(in the rows, 128 means zero)
One turn moves each row of this set onto another row. After a few examples, where does it send each row asked below?
Tuluk: [124 122 127 137 115 112 131 125 114 130  90 151 139 117 143 143 150]
Peta: [142  96 137 148 110 118 135  94 143 123 111 139 129 101  96 128  97]
zeti: [154 168 123 127 140 147  90 107 133 147 131 105 131 135 117 152 123]
luz: [127 131 157 120 145 138 112  79 106 109 127 117 114  96 107 126  96]
vumap: [ 96  90 122 111 102 109  72 127 135 144 132 126 138 144  86 130 117]
Zudez: [ 82 112 120 125  88  94  92 107 139 147 152 115 142 126  98 115 120]
Rebe: [146 104 127 132 166 125 103  95 121 162 128 113 114 133 147 113 107]
miko: [154 134 141  83 123 126  85 139 114 147 126 128 121  91 115 142 128]
Gek: [128 115 146 132 121 108 156 124 140 132 110 140 137 118 134 156 136]
Pugo: [113 116 176 112 103 121  99 116 153 132 143 115 157 149 108  87 126]
besam: [136 112 114 121 131 151  94 101 121 148 183 138 144 129 126 124 145]
Zolo: [125 116 181 131 114 131  83 118 103 166 166 120 131 118 115 109 101]
kip: [117 139 139 103  83 143 153 123 126 159 118 103 133 118 143 139 123]
Sime: [129 100 143 151 115 145 124 123 152  98 136 104 154 128 114  98 106]
vaseg: [ 96  87 103 142 121 150 110 123 125 132 101 100 137 108 110 128  91]
Busa: [145  92 118 148 108 116 120  99 108 130  94 137 161 104 108 111 113]
Lub: [136 116 147 113 152 135 105  89  79 120 116 106 153 103 115 118 106]
totu: [102  95 124 160 118 127 126 121 122 140 115  83 119 102  97 108 110]
kun: [ 76 145 142 121 118 122 120 129 141 140 110 108 118 111 111 146 149]
kige: [134 115 118 134 158 128 104  85 127 157 133 120 111 125 156 114 101]
Nalu: [125 107 128 156 111 153  99 126 132  93 113 120 146 127 120  87 117]
rulo: [121 128 126 111  67 116  91 127 114 143 122 119 126 169 132 117 117]
zin: [139 152 135  91 110 115 107 119 118 151 149 116 140  74 132 133 124]
lopo: [113 118 155 119 111 154  67 111 106 157 153 140 144 115 133 123  85]
dit: [ 99 126 149 108  96 143  72 109 146 120 122 142 157 144 123  94 119]
daza: [120 125 139 106  72 112 116 121 140 144 145 108 131 167 130 130 102]
doni: [156 170 123 133 139 136  96 105 123 154 136  94 144 134 120 141 132]
Fotal: [129 129 141 104  88 151 125 141 108 157  91 115 113 132 130 133 138]
fato: [ 87 125 130 107 129 127 112 140 124 147  97 104 156 122 117 150 150]
sinun: [142 112 126 126 132 150  92 105 124 147 181 140 122 133 115 120 150]

Nalu -> Gek
luz -> miko
Where do these go?
Peta -> Fotal
vaseg -> kun
Rebe -> doni

One turn moves each row of this set onto another row. After a few examples, where does it send each row asked below?
Gov: [129 118 175 138 119 124 109 121 159 146 145 164 126 116  82  81 118 161
 132 135 105  80 174 108 104]
rubo: [ 96 126 144 121 111 144 100 128 138 109 102 133 157 171 125  83  90 121
 133  70  97 103 145 121 112]
mamag: [126 110 187 134 122 157  86  88 121 133 111 161 174 140  83  73 125 137
  88  71  95 118  95 144 146]
ziku: [133 111 163 130 122 122  98 128 177 141 145 178 121 135  85  84 122 153
 121 120 115  87 167 103 103]
Tir: [115 107 180 131 120 130 129 112 167 146 111 141 123 112  74  89 102 110
  93 138 146  64 115 152 121]
gusu: [128 116 169 110  77 138  87  80 126 144 159 163 139 107  90 101  97 144
 104  78  97  61  92 124 107]
sabup: [107 108 177 127 115 129 138 124 173 139  97 136 129 110  87  97 102 121
 100 151 124  53 126 136 122]
tolen: [120  83 174 136 124 120 126 112 172 108  96 153 145 116  81 105 106 126
 119 134 137  36 139 147 100]
bosul: [ 79 108 189 114  98 131 110 105 114 101 110 139 182 163  92  96 122 151
 157  94 120  66 145 101 144]
lilur: [157 108 169 119 109 133 107  73 161 143 107 165 186 123  79  71 116 117
  85  78 106 102 105 141 142]
Mir: [108 106 218 118  95 140 108  95 131  95  94 148 167 157  95  92 130 157
 158  64 111  73 139 114 128]
muf: [ 80 102 198 133 109 124 104 115 116  99 116 147 155 173  76  98 119 147
 160  99 138  65 142 118 136]
kagen: [110 112 158 107  83 148  95  68 131 141 155 157 159 103  99  94  93 141
 109  96  99  69  81 137 105]
derud: [104 132 138 116 108 151  95 114 131 103 100 141 140 173 128  82  94 130
 125  62 111  74 136 127 102]
Suvav: [131 102 172 128 125 154  90  86 130 148 106 161 189 122  86  71 118 139
  82  88  77 102 105 135 149]

muf -> Tir
derud -> ziku
Mir -> tolen
Where do these go?
bosul -> sabup
Gov -> kagen

One turn moves each row of this set onto another row. After a few examples, where does it send each row asked below?
Geme: [157 135 141 114 102 126  96 114  85  85 135 106 105 130 158]
neda: [126 154 109  98 101 138 124 132 112 130 118 152 137 172 176]
galem: [153 172 147 110  97 105 148 154 125 118 141 114 140 143 111]
tukap: [172 140 129 114  81 148 140 130 112 105 141 124 115 179 149]
veb: [113 175 147 108 105 153 128 132 135 121 142 130 157 149 115]
vume: [172 117 118 123 100 110 121 119  87 111 125  95  99 146 142]
pon: [128 181 136 101 108 100 139 155 124 132 129 129 153 140 125]
peda: [ 96 168 122  98 121 144 110 138 118 127 114 146 155 139 139]
bup: [171 131 135 120  98 155 122 139 101  83 129 109 107 140 112]
pusat: [114 117 135 124 108 139 114 141 156 137 147 106  81 137 110]
lenod: [123 106 117 134 118 145 113 138 152 125 133  96  93 114 122]
Vuk: [146 151 109 101 117  95 119 164  92 117  99 131 124 128 144]
loz: [150 156 154 119  94 158 135 133 127  98 150 111 133 149 101]
ket: [146 137 102 102 100 138 119 135  95 117 110 146 118 168 177]
Bekuv: [132 141 128 104 114 120  85 117  82  98 120 121 116 126 174]
gos: [152 158 137 110  82 148 144 126 127 119 149 131 133 183 147]
nake: [141 122 100 111 116 102 107 123  81 128 104 115 111 141 163]
feg: [103 112 109 128 127 140 107 139 151 136 123 108 103 111 134]
nim: [105 165 130 107 108 107 128 113 124 155 139 120 154 156 146]
bino: [120 108 127 124 110 138 109 143 145 131 138 106  70 134 116]
nez: [115 105 109 130 123 142 108 140 147 129 125 101  93 111 130]
bal: [ 90 124 124 116 119 134 106 143 155 149 134 120  92 134 125]
bizu: [129 164 127 102  92 143 136 128 126 131 138 145 145 180 161]
kado: [116 143 104 100 126 141  98 143  92 111  94 144 129 131 149]
siv: [ 98 126 134 120 111 137 113 141 161 145 145 113  91 138 115]
Vodap: [132 168 167 112  94 131 114 106 118 103 164 108 138 143 142]
dogas: [108 146 105 103 119 100 110 120 100 149 112 127 139 146 166]
nule: [154 124 110 111 114 146 103 144  84  89 100 125 105 131 136]
nolo: [169 135 142 126  88 116 139 114 111 117 152  88 115 158 123]
Tad: [156 148 160 118  92 131 110 110 103  87 156  99 116 139 142]
duzek: [169 130 112 110  90 142 127 134  97 104 121 132 107 171 164]
Foga: [118 115 125 135 115 146 120 136 161 129 142  95 101 118 116]
Sezo: [106 161 134 100 116 119  89 113  98 114 128 130 138 131 174]
kevuk: [172 142 119 110 106 100 128 161  92 102 111 115 112 130 130]
kurep: [ 97 114 116 116 121 132  99 145 144 144 125 120  82 130 130]
Doki: [107 174 154 104 106 125 104 108 116 118 150 123 149 139 158]
pepu: [136 160 148 119  93 114 142 110 129 139 159 100 143 162 124]
musav: [105 121 124 131 119 145 118 135 165 138 141 102 109 118 121]
Guz: [ 97 120 116 127 124 143 113 136 160 141 132 107 110 115 129]
tefoz: [124 170 117  97 118  95 125 160 107 131 108 137 145 132 141]
fomop: [113 106 117 120 117 134 101 145 140 135 127 113  72 130 125]
Nid: [175 154 138 114  97 105 142 157 109 103 131 107 120 139 113]

lenod -> Foga
bino -> pusat
Where do these go?
Nid -> galem
Vodap -> Doki
vume -> nolo
kado -> nule
ket -> duzek

